Each row has a name. After each piece below comes the name of the row it's from, unless a question asks for something else. Each question is about the rows just above it. Places in a row count from 1.

[155 131 170 120] : (167)
[142  80 100 121] : (131)
[113  90 113  95] : (84)
[155 131 171 118] : (92)
[168  94 168 169] : (25)
[155 131 175 128] : (169)
[152 113 125 171] : (152)
Every place of [168] in (25):	1 3
Every place of [113] in (84):	1 3
Row and place of [128] in the named rows:	(169), 4

[141 135 159 106  98] -> (163)
[ 93 107 162  97 141] -> (88)
[144 109 131 144 108] -> (121)
[121 125 137 117 125] -> (110)
[105 136 142  98 136] -> (23)
[ 94 121 162 138 120] -> (185)
[130 128 113 100 120] -> (93)
[ 93 142 162  97  99] -> (164)
[123 139 158  84 121] -> (69)
[141 119 159 106 137] -> (79)
Where in the named rows is [99]?	(164), 5
Where in the named rows is [123]?	(69), 1
which: [ 94 121 162 138 120]	(185)
Row and place of [109] in the named rows:	(121), 2

[127 135 176 152 171 144] : (27)
[127 135 148 175 135 135] : (13)
[137 137 100 100 153 150] : (124)
Row and place of [176] in the named rows:	(27), 3
At which places does (124) hold [153]?	5
which: [137 137 100 100 153 150]	(124)
Places of [135] in row (13):	2 5 6
Row and place of [152] in the named rows:	(27), 4
Where in the named rows is [148]?	(13), 3

[131 129 129 106 138 124 131 138 122 127 135 122 130 129 129 127 121 120
 123 131 139 130 116 142] = (128)
[132 122 134 171 134 123 119 134 134 122 143 119 171 130 122 131 123 129
 122 123 134 127 126 114] = (151)
[128 123 125 146 129 138 126 134 124 126 123 120 124 131 130 144 130 131
 116 131 128 126 114 154] = (24)
[120 106 128 152 115 131 132 122 130 120 120 126 128 127 116 152 130 125
 124 109 113 129 135 169] = (50)
[122 133 126 101 130 126 124 123 134 126 131 134 112 123 141 114 126 125
 119 126 133 129 131 127] = (150)
[125 118 134 124 123 145 130 123 122 129 107 133 133 123 153 136 127 124
 111 150 127 132 132 103] = (147)
[134 117 137 142 124 126 126 119 109 126 128 120 132 127 129 124 131 121
 136 129 122 130 116 130] = (132)
[134  86 131 131 129 121 135 135 118 121 120 127 114 124 133 134 134 128
 124 122 122 151 134 145] = (18)
[134 102 137 129 120 141 119 133 137 127 135 134 144 130 142 126 129 118
 143 141 118 106 122 135] = (112)
[134 102 137 129 120 124 119 133 137 127 135 134 144 130 142 126 129 118
 143 141 128 128 138 133] = (116)
[131 124 132 137 127 121 121 129 147 127 125 129 136 127 139 117 123 132
 123 135 132 119 122 122] = (7)
[134 117 124 111 128 121 115 129 132 133 138 127 107 127 149 119 138 121
 130 121 130 135 130 114] = (41)
Every place of [129] in (128):	2 3 14 15
Where in the named rows is [153]?	(147), 15
At which places does (151) hold [123]?	6 17 20
Every place of [134] in (151):	3 5 8 9 21

[143 134 111 144 156 137 105 132 149] = (176)
[158 111 112 139  93 149 124 130 103] = (22)
[ 99 128 142 128 115 128 101 141 123] = (111)
[106 131 145 132 147 106 106 148 124] = (100)
[112 142 119 128 132 160 153 127 136] = (159)
[117 119 130 123 128 110 131 144 120] = (55)
[135 134 106 129 155 100 119 131 147] = (53)
[146 112 113 131 109 139 129 128 111] = (46)
Where in the named rows is [148]?	(100), 8
At which places does (111) hold [101]?	7
Every place of [106] in (100):	1 6 7
Where in the named rows is [146]?	(46), 1
Row and place of [103] in the named rows:	(22), 9
Where in the named rows is [113]?	(46), 3

[150  89 131 113] = (96)
[124 109  89 170] = (5)
[121  89 113 106] = (91)
[ 89  88 121  88] = (83)
Places of [89] in row (5):	3
At which places does (83) hold [88]?	2 4
[131] is at row and place	(96), 3
Where do [121  89 113 106] appear?	(91)
Row and place of [106] in the named rows:	(91), 4
Row and place of [109] in the named rows:	(5), 2

[117 155 140  82 171 113 104 101 127 122 129 140 114 143 116 107 122 172
 152 106 129 122 120 117 126 132 118 127 138 129 168 134 122 117 119  94
 107 124 131 138 119 139 134 125 104 104 107 111 120 113 142 126 137 143
 139 116 112 145 110 111 141 136] : (85)
[135 144 138  96 115 136 109 115 120 145 116 106  98 129 112  92 119 158
 145 144 135 108 140 127 129 165 123 123 136 107 143 158 135 112 121 120
 129 109 137 118 143 133 127 131  97 121 123 119 124 118 138 130 124 123
 142 117 155 134 117 129 131 134] : (36)
[101 102 132 130  99 100 112 115 129 129 119 160 134 150 111 110 127 136
 148 133 129 145 119 136 113 113 127 108 140 125 145 110 102 127 130 130
  93 110 149 119 120 115 127 123 119 111 156 140 109 140 161 118 133 141
 147 130 126 152 115 126 147 135] : (64)
Places of [113] in row (85):	6 50
Every place of [107] in (85):	16 37 47
At which places does (64) hold [119]?	11 23 40 45
[156] is at row and place	(64), 47
Places of [130] in row (64):	4 35 36 56
Row and place of [172] in the named rows:	(85), 18

[118 106 126 118 137 132] -> (120)
[143 149 113 154 142 143] -> (40)
[ 94 108 145 110 170 122] -> (15)
[127  95 148 146 123  95] -> (68)
[145 125 122 144 120 104] -> (49)
At which places does (15) hold [145]?	3
Places of [148] in row (68):	3
[108] is at row and place	(15), 2
[144] is at row and place	(49), 4

[101 118 120 125 156 116 111 142  95 145 112 146  93 162 145 119 158 108
 153 121 162 133 112 115 129 129 147 127 147 146]  (34)
[ 99 108 126 154  97 145 108 135 139 102 131 139  98 139 151 109 160 124
 117 116 162 115 150 159 138  94 162  99 123 117]  (77)
[133 130 140 101 135 121 102 130 101 122 118 138 150  98 134 154 129  98
 104 113 120 106 135 161 137 157  97 141 136 105]  (45)
[159 147 162 114 138 125 116 142 119 134 155  97 140 114 119 135  95 161
 123 119  96 122 107 106 117 109 121 160 143  99]  (30)
[126 155  96 132 113 129 160 136 151 161 138 126 151 100 100 153  96 102
 137 158 136 113 132 109 139 128 124 158 136 100]  (99)
At which places does (77) hold [138]?	25
[126 155  96 132 113 129 160 136 151 161 138 126 151 100 100 153  96 102
 137 158 136 113 132 109 139 128 124 158 136 100] is in which row?	(99)
Where in the named rows is [105]?	(45), 30
which: [101 118 120 125 156 116 111 142  95 145 112 146  93 162 145 119 158 108
 153 121 162 133 112 115 129 129 147 127 147 146]	(34)
Places of [140] in row (30):	13
Every place of [136] in (99):	8 21 29
At which places does (77) hold [139]?	9 12 14

[ 97 130 135 152 117] : (75)
[108 108 137 137 137] : (89)
[120 124 157  97 138] : (38)
[133 143 151 107 165] : (125)
[ 99 144 142 138 120] : (59)
[120 124 157  97 125] : (80)
Places of [137] in row (89):	3 4 5
Places of [130] in row (75):	2
Row and place of [143] in the named rows:	(125), 2
Where in the named rows is [142]?	(59), 3
[125] is at row and place	(80), 5
Row and place of [165] in the named rows:	(125), 5
Places of [108] in row (89):	1 2

[121 120 119 122 127 134 127 125 118 123 120 125 120 118 128 135 129 140
 134 131 135 124 122 106 138]  (90)
[163 127 124 114 136 116 156 154 114 122 171 124 124 114 161 124 161 114
 108 123 126 155 158 124 117]  (113)
[122 107 139 139 115 106 124 112 107 140 127 125 140 107 126 138 140 107
 140 118 146 118 107 141 140]  (104)
At which places does (113) hold [124]?	3 12 13 16 24
Places of [123] in row (113):	20
Every place of [107] in (104):	2 9 14 18 23
Places of [120] in row (90):	2 11 13
At which places does (113) hold [114]?	4 9 14 18

[151 169 151 169 169 169] -> (155)
[151 115 128 124 125 125] -> (21)
[117 142 141 125 146 125] -> (103)
[165 165 165 141 114 117] -> (154)
[151 136 128 168 109 126] -> (105)
[132 116 112 116 116 116] -> (33)
[135 116 117 119 108 131] -> (106)
At which places does (21) hold [124]?	4
Row and place of [112] in the named rows:	(33), 3
Places of [165] in row (154):	1 2 3
Every place of [169] in (155):	2 4 5 6
Where in the named rows is [108]?	(106), 5
Every place of [116] in (33):	2 4 5 6

[145 145 145 145] -> (26)
[150 144  94 127] -> (123)
[134 114 123 174] -> (129)
[151 122 121 174] -> (117)
Where in the named rows is [134]?	(129), 1
At which places does (26) hold [145]?	1 2 3 4
Row and place of [150] in the named rows:	(123), 1

[128 133 133 138 133 138] -> (98)
[152 114 114 140 114 114] -> (81)
[ 79 132 132 132 132  79] -> (14)
[153 133 104 115 110 151] -> (127)
At which places does (81) hold [114]?	2 3 5 6
which: [ 79 132 132 132 132  79]	(14)
Places of [133] in row (98):	2 3 5
Every place of [132] in (14):	2 3 4 5
[151] is at row and place	(127), 6

[129 125 128 129 128 128 127 128] : (137)
[129 120 129 129 130 125 130 130] : (97)
[176 176 121 121 110 149 176  98] : (135)
[128 125 128 129 128 130 127 128] : (8)
[110] is at row and place	(135), 5
At which places does (135) hold [121]?	3 4
At which places does (97) hold [129]?	1 3 4

[121 154 138 131 138  98 138 132 138 129] -> (139)
[119 123 142 118 110 117 130 114 116 124] -> (56)
[117 155 132 115 117 125 125 116 136 118] -> (67)
[125 121 130 127 132 130 135 114 112 131] -> (108)
[148 117 132  90  98 127 127 161 114 149] -> (39)
[111 151 129 131 121 125 123  99 125 113] -> (145)
[148 117 132 112 132 127 127 161 114 149] -> (4)
Every place of [138] in (139):	3 5 7 9
Every place of [116] in (67):	8
which: [148 117 132  90  98 127 127 161 114 149]	(39)
Every place of [112] in (4):	4

